In the data rows, 128 means zero.
Here are some numbered points:
[ 94. 103. 110. 147. 112. 117. 135.  98. 136. 144. 127. 171. 127. 170. 132. 101. 134. 122. 135.
 150. 142. 118. 142. 108. 184.  99.] 0
[ 98. 146. 145. 188. 170. 117. 212. 119. 140. 126. 139. 238. 169. 115. 188. 109. 114.  86. 166.
 148. 122. 149. 113. 144. 225.  95.] 1
[145. 159. 138. 163. 133. 132. 169. 138. 156. 117. 109. 145. 161. 103. 124. 137. 123.  99. 100.
 127. 126. 148.  97. 119. 160. 113.] 2
[118. 143. 139. 149. 154. 128. 194. 119. 139. 115. 139. 174. 154. 128. 163. 121. 117.  98. 140.
 143. 113. 142. 109. 130. 186. 107.] 3
[102. 127. 105. 157. 119. 126. 143.  97. 129. 132. 130. 179. 128. 137. 137. 117. 108. 104. 130.
 148. 140. 120. 154. 113. 191. 115.] 4
[149. 168. 147. 175. 137. 138. 150. 113. 163. 137.  84. 105. 160. 139.  90.  85. 138. 125. 117.
  94. 172. 118. 119.  95. 126. 119.] 5
[133. 113. 129. 146. 147. 126. 144. 135. 139. 115. 149. 200. 130. 101. 169. 140. 100.  82. 101.
 158.  81. 131. 142. 149. 196. 130.] 6
[151.  96. 117.  74. 118. 136.  84. 127. 120. 138. 141.  78. 103. 138.  95. 130. 135. 150. 100.
 125. 119. 124. 156. 128.  60. 152.] 7
[ 88. 101. 105. 184. 113. 139. 207.  77. 168. 133. 137. 255. 144. 148. 181.  92.  97.  67. 127.
 202. 139. 145. 176.  91. 255.  85.] 8
[ 24.  26. 103.  75. 135. 129. 108.  98.  69. 153. 250. 255.  56. 171. 248. 123. 122. 127. 211.
 234.  89. 115. 226. 158. 245. 124.] 9
[138. 181. 134. 161. 143. 126. 122. 134. 114. 154.  92.  75. 155. 133.  90.  94. 148. 142. 142.
  86. 174. 126.  85. 132.  68. 121.] 10
[118. 122. 120. 118. 126. 130. 142. 140. 104. 118. 127. 118. 110. 103. 139. 178. 152. 121. 136.
 132.  96. 140.  89. 137. 104. 140.] 11
[ 82.  95. 139. 116. 150. 129. 149. 117. 103. 117. 180. 232. 123. 123. 215. 145. 116. 108. 162.
 195.  84. 133. 131. 169. 213. 125.] 12
[ 52.   2. 102.  38.  95. 140.  73.  88.  71. 147. 237. 227.  30. 176. 206. 139. 139. 153. 191.
 226.  91. 101. 240. 147. 168. 155.] 13
[250. 255. 213. 218. 220.  80. 182. 232. 172.  82.   0.   0. 255.  43.  19. 128. 128. 124.  85.
   0. 164. 155.   0. 130.   7.  98.] 14
[124.  70. 125.  90.  92. 136. 136. 115. 126. 101. 144. 165. 104. 109. 156. 193. 115.  91. 102.
 182.  75. 145. 189. 115. 184. 153.] 15
[157. 199. 157. 202. 168. 106. 182. 148. 162. 132.  68. 114. 190. 110. 107. 112. 127.  99. 108.
  78. 147. 143.  68. 124. 136. 106.] 16
[100.  54. 118.  50. 128. 132. 110. 123.  75. 114. 217. 195.  77. 144. 190. 146. 121. 138. 173.
 174.  59. 125. 195. 162. 163. 137.] 17
[105. 134. 143. 193. 173. 120. 219. 144. 146. 113. 151. 255. 163. 112. 211. 129. 105.  67. 144.
 161.  83. 167. 121. 161. 255.  99.] 18
[ 59.  72. 106. 105. 130. 147. 112.  99.  82. 152. 206. 221.  66. 167. 202. 118. 130. 144. 196.
 194. 110. 121. 184. 150. 164. 126.] 19
[145. 139. 136. 117. 144. 119. 116. 138. 140. 125. 111.  92. 139. 163.  92.  79. 136. 155. 146.
  97. 162. 125. 115. 115.  98. 108.] 20
[ 99. 143. 132. 162. 167. 130. 183. 130. 125. 118. 144. 205. 145. 120. 193. 116. 119. 104. 151.
 148. 117. 146. 117. 148. 201. 103.] 21
[167. 186. 138. 167. 134. 127. 110. 130. 160. 158.  49.  31. 175. 138.  52.  61. 112. 146.  90.
  53. 207. 112.  98.  96.  69. 117.] 22
[102. 149. 129. 189. 156. 122. 197. 102. 152. 135. 112. 213. 169. 138. 154.  89. 124.  97. 151.
 141. 154. 138. 105. 119. 224.  80.] 23
[ 55.  57. 107. 108. 117. 135. 134.  86. 112. 155. 210. 255.  79. 163. 201. 107. 117. 132. 162.
 211. 107. 113. 193. 137. 226. 116.] 24
[166. 200. 140. 184. 119. 112. 160. 116. 162. 126.  43.  60. 176. 120.  63. 102. 127. 125. 101.
  74. 191. 123. 100.  84. 106. 114.] 25
[ 55.  46.  99.  88. 134. 132.  90.  99.  86. 157. 221. 242.  74. 164. 213. 122. 132. 126. 179.
 228.  96. 118. 203. 165. 193. 134.] 26
[126. 153. 154. 139. 174. 116. 133. 157. 142. 112. 126. 123. 159. 120. 133. 110. 124. 121. 149.
 110. 117. 139.  87. 136. 129. 124.] 27
Which three points above are nearest to each new point, looking only along the 4 directions in which the numbered points spread most? Their numbers follow each, nearest first.
[120. 124. 109.  88. 130. 135.  64. 133. 100. 145. 137.  50.  95. 124.  98. 155. 168. 161. 135.
 101. 126. 124.  99. 157.   9. 170.] >> 7 20 11
[222. 255. 169. 240. 190.  99. 198. 174. 200. 122.   0.  14. 250.  78.  26.  68. 116. 111.  81.
   0. 200. 152.   0. 111.  59. 109.] >> 14 25 22
[128.  90. 112.  52. 110. 127.   2. 146.  61. 147. 173.  47.  59. 140. 105. 136. 153. 202. 158.
 116. 118. 103. 138. 143.   0. 163.] >> 7 20 11
[156. 122. 120.  78.  95. 138.  76. 137. 103. 127. 128.  30.  95. 114.  77. 164. 149. 158. 112.
 101. 120. 106. 138. 132.  35. 174.] >> 7 20 11
[ 93.  76. 102. 158.  94. 145. 212.  53. 175. 115. 127. 250. 144. 161. 166. 122.  93.  69. 117.
 207. 131. 145. 214.  91. 255.  95.] >> 8 4 0
[131. 162. 143. 163. 160. 125. 175. 127. 143. 119. 125. 170. 143. 119. 153. 114. 115. 112. 145.
 119. 121. 144. 119. 144. 172.  97.] >> 3 21 2
[116. 121. 117.  69. 121. 141.  37. 123.  96. 150. 145.  38.  96. 155.  94. 118. 164. 180. 153.
 102. 155. 101. 138. 130.  18. 145.] >> 7 20 10
[151. 116. 142. 113. 127. 122. 160. 147. 139.  79. 129. 150. 151.  87. 163. 192. 114.  93.  93.
 159.  62. 156. 138. 117. 192. 131.] >> 6 15 11
[120.  97. 105. 112.  88. 118. 126. 108. 125. 107. 130. 151. 101. 131. 134. 157. 117. 109.  93.
 168. 104. 137. 166. 109. 163. 137.] >> 15 4 6
[ 99. 111. 134. 127. 129. 136. 112.  89. 129. 137. 131. 157. 111. 160. 130.  76. 129. 145. 163.
 135. 160.  95. 144. 115. 169.  99.] >> 0 4 20
[ 81. 104. 132. 111. 181. 124. 152. 147.  98. 129. 202. 239. 109. 133. 230. 127. 123. 112. 198.
 175.  77. 140. 150. 192. 199. 109.] >> 12 19 21
[157. 129. 137. 106. 130. 122. 152. 170. 109.  83. 142. 114. 129.  62. 138. 203. 118. 111. 111.
 123.  60. 150. 110. 150.  93. 157.] >> 11 27 2
[151. 166. 146. 168. 158. 122. 175. 136. 160. 132. 109. 145. 168. 110. 125.  82. 114. 114. 119.
 102. 153. 140. 119. 116. 154. 107.] >> 2 5 27
[115.  86. 106.  83.  88. 157. 101.  94. 124. 133. 140.  96.  85. 162.  97. 121. 129. 150. 115.
 151. 155. 102. 203.  82. 127. 135.] >> 7 0 4
[ 95.  93. 122. 123. 161. 137. 128. 141. 121. 141. 185. 218. 125. 129. 213. 113. 115. 110. 162.
 178.  98. 142. 149. 159. 199. 114.] >> 12 21 6
[ 16.  33.  88.  86. 134. 137. 124.  99.  68. 145. 255. 255.  51. 166. 255. 118. 122. 132. 217.
 251.  70. 122. 212. 185. 234. 124.] >> 9 26 24
[103.  91. 139. 122. 154. 121. 148. 130. 118. 114. 177. 226. 124. 125. 207. 140. 111. 117. 153.
 189.  69. 141. 125. 150. 208. 120.] >> 12 6 21
[126. 125. 133.  96. 155. 118.  88. 163.  96. 132. 164. 119. 117. 132. 155. 138. 143. 154. 161.
 103. 115. 125. 118. 179.  72. 142.] >> 11 27 7
[126. 157. 136. 169. 159. 115. 130. 136. 135. 139. 120. 144. 152. 126. 129. 104. 117. 131. 130.
 109. 151. 131. 100. 144. 119. 122.] >> 27 20 2
[ 96. 115. 133. 161. 141. 128. 237. 110. 144.  92. 134. 255. 149. 102. 195. 150.  95.  58. 128.
 193.  87. 159. 142. 125. 255. 110.] >> 18 1 8
[141. 118. 106.  75.  90. 133.  54. 124. 100. 128. 128.  61.  77. 138.  90. 154. 143. 169. 126.
 127. 138.  99. 142. 116.  33. 161.] >> 7 20 11
[103. 103. 114. 100. 118. 128. 121. 120.  97. 125. 164. 142. 103. 125. 146. 150. 130. 129. 146.
 146. 108. 135. 135. 132. 136. 144.] >> 11 4 0
[107. 141. 129. 140. 152. 122. 127. 121. 129. 153. 123.  99. 125. 146. 108.  72. 139. 161. 156.
  96. 185. 115. 106. 128. 103. 112.] >> 20 10 5
[124.  60. 115.  95. 101. 134. 101. 111. 115. 131. 160. 154.  88. 140. 147. 150. 125. 128. 127.
 183.  89. 126. 207. 124. 157. 142.] >> 15 17 4
[119. 141. 135. 160. 130. 125. 166. 119. 144. 124. 115. 185. 152. 114. 173. 114. 120.  99. 128.
 144. 128. 132. 127. 131. 204. 120.] >> 3 21 4
[110.  71.  83.  95.  72. 151.  88.  96. 115. 143. 134. 114.  88. 151. 113. 144. 132. 128.  95.
 162. 132. 101. 187. 101. 131. 155.] >> 7 15 0
[ 61.  57.  95. 107.  72. 141. 126.  59. 116. 145. 183. 225.  68. 176. 179. 115. 116. 129. 158.
 213. 145. 103. 227. 104. 229. 117.] >> 24 26 19
[163. 153. 155. 113. 148. 111. 126. 162. 132. 105. 128. 103. 153.  87. 136. 166. 116. 116. 122.
 116.  92. 150. 110. 152. 106. 134.] >> 11 27 2
[152. 112. 114.  89.  95. 145.  72. 134. 110. 128. 111.  52.  97. 126.  77. 149. 146. 162. 100.
 110. 132. 105. 123. 113.  41. 160.] >> 7 20 11
[134. 137. 140. 112. 153. 122. 124. 169.  99. 106. 160. 122. 122.  92. 148. 197. 131. 107. 127.
 136.  67. 135.  81. 170.  90. 154.] >> 11 27 6
[100. 120. 122. 144. 152. 131. 117. 115. 123. 155. 152. 148. 104. 159. 145. 101. 138. 146. 157.
 145. 138. 113. 115. 130. 130. 124.] >> 0 4 20
[ 99.  54.  92.  74.  85. 153.  10. 104. 101. 195. 162. 104.  63. 195. 101.  78. 151. 181. 127.
 151. 162.  74. 207. 112.  64. 145.] >> 7 20 0
[165. 124. 110. 105.  80. 138.  88. 127. 123. 119.  93.  36. 110. 129.  58. 134. 130. 156.  84.
  99. 141. 112. 140. 105.  55. 155.] >> 7 20 10
[132.  94. 112. 142. 115. 135. 164. 109. 153. 124. 128. 179. 138. 139. 144. 117.  93.  92.  95.
 161. 122. 132. 175. 100. 222. 101.] >> 4 0 6
[124. 137. 135.  56. 154. 119.   7. 172.  65. 150. 158.  19.  96. 126. 111. 143. 182. 198. 177.
  88. 133.  97.  71. 182.   0. 175.] >> 7 20 10
[140. 134. 119. 100. 113. 143.  89. 134. 123. 128. 114.  52. 117. 121.  78. 142. 140. 152. 108.
 101. 128. 119. 127. 116.  50. 149.] >> 7 20 10
[148. 118. 135. 131. 137. 127. 142. 184. 107.  90. 165. 133. 130.  59. 169. 223. 130.  86.  97.
 143.  40. 168.  95. 177. 120. 161.] >> 11 6 15
[129. 160. 156. 152. 150. 122. 149. 152. 128. 132. 125. 141. 154. 120. 141. 125. 137. 120. 138.
 103. 123. 151.  86. 151. 113. 132.] >> 27 2 11
[139. 134. 123. 122. 105. 125. 128. 136. 116. 110.  98.  89. 113.  99. 105. 191. 148. 113. 100.
 131. 107. 133. 112. 117.  89. 133.] >> 11 7 27
[134. 108. 113. 136. 112. 133. 169. 107. 147. 116. 123. 178. 135. 135. 133. 129. 119. 102. 117.
 150. 129. 142. 174. 103. 189. 114.] >> 4 0 6
[143. 104. 138.  54. 124. 138.  44. 153.  84. 128. 150.  17.  87. 137.  76. 131. 157. 194. 138.
  89. 129. 105. 127. 134.   0. 172.] >> 7 20 10
[190. 108. 119.  91.  72. 146.  89. 141. 149. 120.  74.   0. 117. 123.  33. 161. 139. 155.  65.
  80. 152. 134. 160.  92.  19. 168.] >> 7 22 20
[184. 167. 148. 157. 104. 127. 179. 142. 159.  82.  46.  90. 170.  82.  84. 186. 114.  82.  54.
 111. 113. 145. 102.  97. 147. 118.] >> 2 16 25
[ 95.  69.  93.  85.  78. 136.  86. 104. 120. 158. 162. 143.  75. 186. 128. 111. 129. 157. 131.
 169. 143. 108. 190. 111. 138. 121.] >> 0 7 19
[113. 107. 126. 110. 142. 129. 136. 128. 111. 124. 159. 153. 118. 127. 152. 141. 123. 129. 143.
 146. 109. 130. 149. 143. 141. 118.] >> 11 6 4
[137. 102. 131. 106. 123. 144. 120. 136. 130. 113. 130. 135. 119. 122. 142. 152. 122. 125. 118.
 146.  96. 138. 163. 140. 145. 129.] >> 11 15 6
[ 96. 100. 126.  91. 137. 124. 128. 138. 102.  96. 186. 192. 126. 127. 190. 143. 123. 121. 172.
 172.  87. 131. 155. 159. 183. 126.] >> 12 17 6
[155. 115. 127.  90. 111. 137.  77. 137. 116. 126. 129.  54. 120. 109. 103. 144. 141. 157. 102.
 109. 132. 115. 120. 135.  64. 154.] >> 7 11 20
[152. 119. 147. 112. 155. 117. 142. 166. 120.  95. 143. 112. 128.  80. 152. 198. 106. 113. 121.
 139.  59. 156.  97. 163. 106. 151.] >> 11 27 6
[ 79.  97. 132. 118. 153. 132. 150. 144. 109. 121. 185. 235. 130. 138. 223. 121. 124. 101. 166.
 168.  87. 150. 152. 165. 220. 110.] >> 12 21 6
[138. 130. 132.  68. 122. 122.  20. 167.  90. 131. 154.  15.  97. 115.  92. 147. 149. 184. 129.
  90. 127. 101. 110. 156.   0. 181.] >> 7 20 11
